R: 5 groups of rows, each row roughly a mix of its group's hidden directions
R (175 x 10)
[[ -3   4 -18 -21 -35  35  -7   6  29  32]
 [ -5 -47  20  23 -17   1 -16   0  19  33]
 [-39  21   8   6  30  34  19  23 -14   3]
 [ 27   9   1 -30  18 -38   5  -5 -20 -36]
 [ 25  32 -28  -9  -4 -23  31   1 -14 -31]
 [ 25   3   3 -20  10 -39  10  -3 -33 -36]
 [-26 -15 -29 -11 -13  38   8  33  13  20]
 [ -8  19  41 -24 -17  -7 -12 -12 -24  36]
 [ 27  -5  -4 -30  13 -38   0 -11 -22 -35]
 [-26  17   9  19  24   8   6  14 -49 -23]
 [-37  22  -8 -14  39   5  -2   8 -28 -28]
 [ 24 -33  -5 -29  -2  -9  21 -10  41 -18]
 [-21 -31 -12   3  15 -37  -1   5 -14 -42]
 [ 17  48  18 -12  -9  31  -3  -2  -4  31]
 [ 14   7 -16 -34  26 -24   9  -9 -22 -40]
 [ 18 -42 -16 -17   2 -33  28 -10   0 -25]
 [ 43  34   9 -29  -5 -12   9   2 -24 -20]
 [-10  13   4   8  37 -33   6  -3 -34 -34]
 [ 16  38  18 -14 -19  28 -14 -10 -10  38]
 [-11 -51   4  10  27   0  28  27  -4   3]
 [ 23  20  -3 -38  11 -20  14   5 -11 -45]
 [ 22  -2  -8 -34  22 -27  13   8  -1 -45]
 [-40  36   4 -22   2  24  13   8 -20  24]
 [-20 -30   1  12 -29  23   6  14  37  27]
 [ 57  13   9   8   1 -28 -12 -21 -11 -13]
 [-36   4 -10  -6  28  43   4  30  14   3]
 [-16   1  36  24 -20  22 -27   1   4  37]
 [  3  15 -16 -40  31  -6  15  16   2 -41]
 [-33   7  -3  32 -15  32   0   9  21  36]
 [  5  38  -2 -45  14  17  15  21 -20 -14]
 [-22  15 -17 -29  35  24  28  18  -3 -19]
 [  7  28  -5 -14  13 -26   9  -8 -46 -31]
 [ -1 -41  18  29 -21 -16 -25 -16  14  25]
 [  9 -25  10   7 -40  -8 -33 -17  17  32]
 [  6  18  11 -25  22 -22  22   5 -40 -31]
 [-16 -17  19  32 -33  20 -16  -3  25  29]
 [ 47   6   7 -33  16 -26   7 -10  -7 -26]
 [ 41 -36 -22 -23  -1 -11   7 -23  22  -4]
 [  2 -20   7   7 -38   5 -37 -10  16  39]
 [ 25  15   9 -46  14 -16   4   5   0 -41]
 [ 20  20  -4 -31  25 -14  18  18 -11 -43]
 [-35 -34   4  14  -3  21 -17  -5  33  27]
 [ 32 -22  21  17  35   2   2  26   3 -32]
 [ 45  21   4  -2  -5 -35   7 -14 -23 -27]
 [-12 -32 -25 -17   8  30  11  24  37   6]
 [-28 -55 -22   9 -13  -1  22  10   4   3]
 [ 19  49  -7  -8  17 -17   0  -7 -38 -15]
 [ -3   6 -44   6  35   9  15  11   7 -38]
 [ 34 -21  -8 -26   4 -41   8  -5   7 -32]
 [ 35 -18   0 -29 -12  -1  -9  -1  46  21]
 [  2  15  -3 -17  45  -5  35  11  -9 -35]
 [ 22  12  26  20 -24 -35 -13 -27 -28  -1]
 [-24 -48  -2   1  -5  21   6  13  40   8]
 [-13   1   6  26 -18  40  -2   3  24  42]
 [ 54 -16   0 -25   8 -22  11 -12  -3 -24]
 [ 18 -19  32  -9 -25 -34 -31 -18 -19   2]
 [-20 -61  16 -17  15  -6  -8   4  -8 -10]
 [ 23 -41  -4 -20   0 -26  21  -4  34 -17]
 [-43   0 -30  26 -14  18  -4   7 -11  32]
 [  9 -41  27 -13  30 -25  17   9 -22 -12]
 [-43  15   3 -12  17  40   6  23  -6  22]
 [ -7  -8 -18  42 -20 -16   9 -14 -41  18]
 [  7  -2 -16 -16  -6  31  -7  10  50  31]
 [ -9  39  -9 -11  -3 -27   8 -26 -41 -12]
 [-24   0   3  31  -6  41 -28  13   7  30]
 [-17   9  15  31  18  35 -26  -4  17  34]
 [-13  34 -32  11 -16 -21  -5 -43 -12   1]
 [ 44 -15  36 -19   9 -22   2 -12   9 -23]
 [-22   8  28  10 -23 -39   1 -31 -29   0]
 [  2 -23   3  27 -33  13 -12 -17  14  44]
 [-28 -15  -7   2 -21  30 -23  10  29  36]
 [  1 -20 -11 -12  -8  39  19  40  20  24]
 [ 43 -14  -1 -26   7 -33  20  -3  12 -29]
 [-31 -14  -7 -15  25  44   5  27  21   6]
 [-48 -17   3  14   6  34   1  22  26   7]
 [-52   5  19  24  13  30  -5   7  19   7]
 [ -1  37 -15 -33  21  22  26  17 -10 -22]
 [ 49  20 -12  -8 -25 -30  -3 -18  -5 -17]
 [-43  12  -2  32   0  36  -1   9   6  28]
 [ 34  40  -1 -20 -12  34  12   1   2  24]
 [-15  58 -16   0  23  13   3   8 -23  -7]
 [ -9 -29 -14  30 -15  27  11  29  21  30]
 [ -1  22 -14 -36  31  -8  12  15 -11 -41]
 [ 21  -3 -33  -2 -20   0  -8 -18  51  16]
 [-31 -16 -12  23 -19  34   3  11  28  30]
 [-16 -33  -7   4 -20  33  -1  10  39  27]
 [  2 -29  16  18 -47 -34  -5 -15  -4  12]
 [ -1 -18  47 -34   4   2   7  29 -23   7]
 [-18 -19  19  31 -21  21 -20   7  15  40]
 [ 11  34  -4 -35  25 -22   6   1 -23 -31]
 [ 31 -31  10 -13 -21 -44   3 -19 -14  -9]
 [-22   6 -31 -18  27  37  13  28  19   0]
 [  0  31  21 -33  13 -22  20  -7 -39 -10]
 [ 30  17 -37 -27  -1 -23  11 -13   1 -34]
 [ 13 -12 -13 -35   9 -37  -4  -6 -22 -39]
 [ 38  16 -13   0  -2 -40   7 -19 -17 -31]
 [ 29   3 -14 -20   8 -40  23 -15  -4 -36]
 [ 35  -2  13 -12 -11 -41   0 -24 -32 -12]
 [-15 -31 -25  -7   1  31   8  24  41   9]
 [  1 -26  14   0  14 -46  10  -7 -14 -41]
 [-27 -22  -6  25 -25  23  -3   5  22  40]
 [ 16 -22 -40  23  15  -6   6   3  21 -40]
 [-16 -25  27  -4  15  31 -23   6  39  17]
 [-26 -35  10  30 -10  17 -16  -3   9  40]
 [-25 -13  -1   9  -2  41  -8   6  43  26]
 [-22  -5  24  13 -21  31 -26   3  19  39]
 [-41  15 -13  27  14  38  12  15  12  16]
 [ -4  54  31  -8  17   5   1  19 -22 -12]
 [ 43  38  -7  -5 -14 -24   5 -10 -20 -23]
 [-18   9  14  25  -8  37 -16   9  30  36]
 [-12 -61  11  -9 -14  -4   7  -2  29   8]
 [-17 -32 -13 -31 -18  41 -14  21   3  -9]
 [  5   8  -8 -42  32  -2  29  23 -11 -27]
 [-14  -2  37  -1  15 -19   0   2 -53 -15]
 [  3  56  -1   9   9 -14  -4  -4 -39 -10]
 [-20 -28   5   1 -35  24   9  24  36  14]
 [ 44 -15  -6 -24   1 -34  11  -3  -8 -33]
 [  5 -16  22  26  34 -34   4  -9 -22 -29]
 [-10  17 -19 -27 -38 -23   0 -34  -1  23]
 [ -8  23  13  18   9 -18  -2  -9 -55 -23]
 [ -8  45  -1  -6  41 -14  17   7 -15 -25]
 [ 18  50  15   1  24 -11 -24 -10 -28  -4]
 [  0   3 -32 -28  30   5  36  17  -2 -29]
 [-27  32  -3  34 -10  22 -18   8 -13  34]
 [ -3 -16  -8  33 -16  24 -27  -4  38  28]
 [ 18 -33 -29  11 -12 -33  -5 -28  27 -11]
 [-35 -24   4  16   0  35  -2  15  38  14]
 [-24  22  18  33 -20   9 -25 -16 -27  26]
 [-35 -30  28  18   7  25  -8  13   9  31]
 [ 10  62  -8  -3  11  -1  -3  -9 -32   1]
 [ -5 -51  15  19 -16  -8 -21  -6  19  29]
 [ 31 -17  -1 -29 -17 -47 -10 -13  -3 -18]
 [-61  -8   2   0  -7  27   8  13   7  20]
 [ -3  19 -19  35 -12 -19   4 -11 -49  13]
 [ -7   4  21  -7  21 -23  15   3 -49 -32]
 [-52 -24  -8 -33  -5  -1  25   3  -2   7]
 [-20  14  -3  26  -3  40 -13   2  30  35]
 [-41 -17  -1 -23  39  20  16  22  -2  -3]
 [-38   3   9  15   4  46   1  20  12  27]
 [-15  14   4  32  24  35 -21  -7  21  32]
 [ 42  -4  38 -18  22 -19  -5 -12   5 -24]
 [-48  -5  -7  13  20  30   4  27  25  -2]
 [-23 -16  21  24  -4  29 -23   5  21  39]
 [-45  30  -5  10  -7  34  -1   9 -19  23]
 [-41  -8   0  23   7 -42  -5  11 -16 -27]
 [ 23  55  -4  -1   7 -15  -4 -16 -33  -5]
 [-27  32  14  21  -1  34 -27  16  -2  26]
 [ -3 -30 -18   9  -6 -31  19  -9 -47 -16]
 [-17 -20  -5  28 -19  39  -2   2  23  36]
 [ 25  48  -1  -3  10 -25  -3 -15 -35 -11]
 [-11  60 -12   2  25  16  -1   6 -21  -4]
 [ 28 -53 -15   1 -14 -25  -1 -21   6  -6]
 [-18  11 -10  46 -27   5  -1   3 -20  36]
 [ 27   2 -16 -19  10 -38  26 -14  -2 -38]
 [-22 -46 -10  -7 -22  12  11  14  36  14]
 [ -8  51  -4  26  -3   2 -17  -1 -34  19]
 [-25 -22  28   4  25 -33   9  -9  -9 -37]
 [ 22  43  -2   3   5 -28  -1  -8 -42 -13]
 [-23  -3  11   1  -2  41 -18  10  42  25]
 [-41 -40  13  -3  12  21 -10   8  19  24]
 [ -4 -45  13  14 -21  13 -12   6  27  35]
 [ 11  55  20   3  17  14 -31  -8  -2  11]
 [-11 -58   6  20 -22   7 -16  -2  19  11]
 [ 18   5 -27 -20  24 -24  28  -1 -13 -40]
 [ 18 -32  -5   6 -11  15 -15   6  52  20]
 [  4  59 -18  -9   7  12  16   8 -19 -21]
 [ 43  -3   8 -13 -15 -40   0 -25 -26  -8]
 [ 14 -14  16  -8  -1 -49   4 -12 -34 -26]
 [ -7  21 -16  12  10  44  -6   9  41  22]
 [ 29  -4  -4 -13  15 -42  22 -16  -2 -38]
 [ 61   6  11  -8  -5   7   7 -25   6  23]
 [-25   1 -10 -12  33  46   4  26  21   1]
 [ -9  38 -22   2   3  49  -5  19   1  20]
 [  8 -15   5  23 -39  -7 -38 -22   9  27]
 [-35 -41   9  -7  32  18  16  21   7   8]]
one row of each group, then the others: which group is each in?
[ 25 -10 -26 -29 -12  -2   1  -7  51  14]  F
[ 57  23   0 -26  -1   6  10 -20   1  14]  P
[ 15 -31 -26  -8  14 -35  26 -16 -16 -24]  X
[ 50  30  -3  -9   2 -26  -6 -18 -26  -7]  T
[ 11 -16  34 -46  25   1  15  17 -18  -8]  Z

[-19  11 -25 -55  19  19   6   9   9 -13]  Z
[ 17 -34  16  30 -26   8  -4  -9  28  31]  P
[ 30  22   6 -27  32 -18  -1 -14 -13 -36]  X
[ 17  47 -10   5 -17  28 -15  -1 -11  33]  T
[-27  -3 -29  21  34  21  29  15  20 -13]  P
[ 26  40 -10  -7 -31 -15 -25 -30   3  -8]  Z
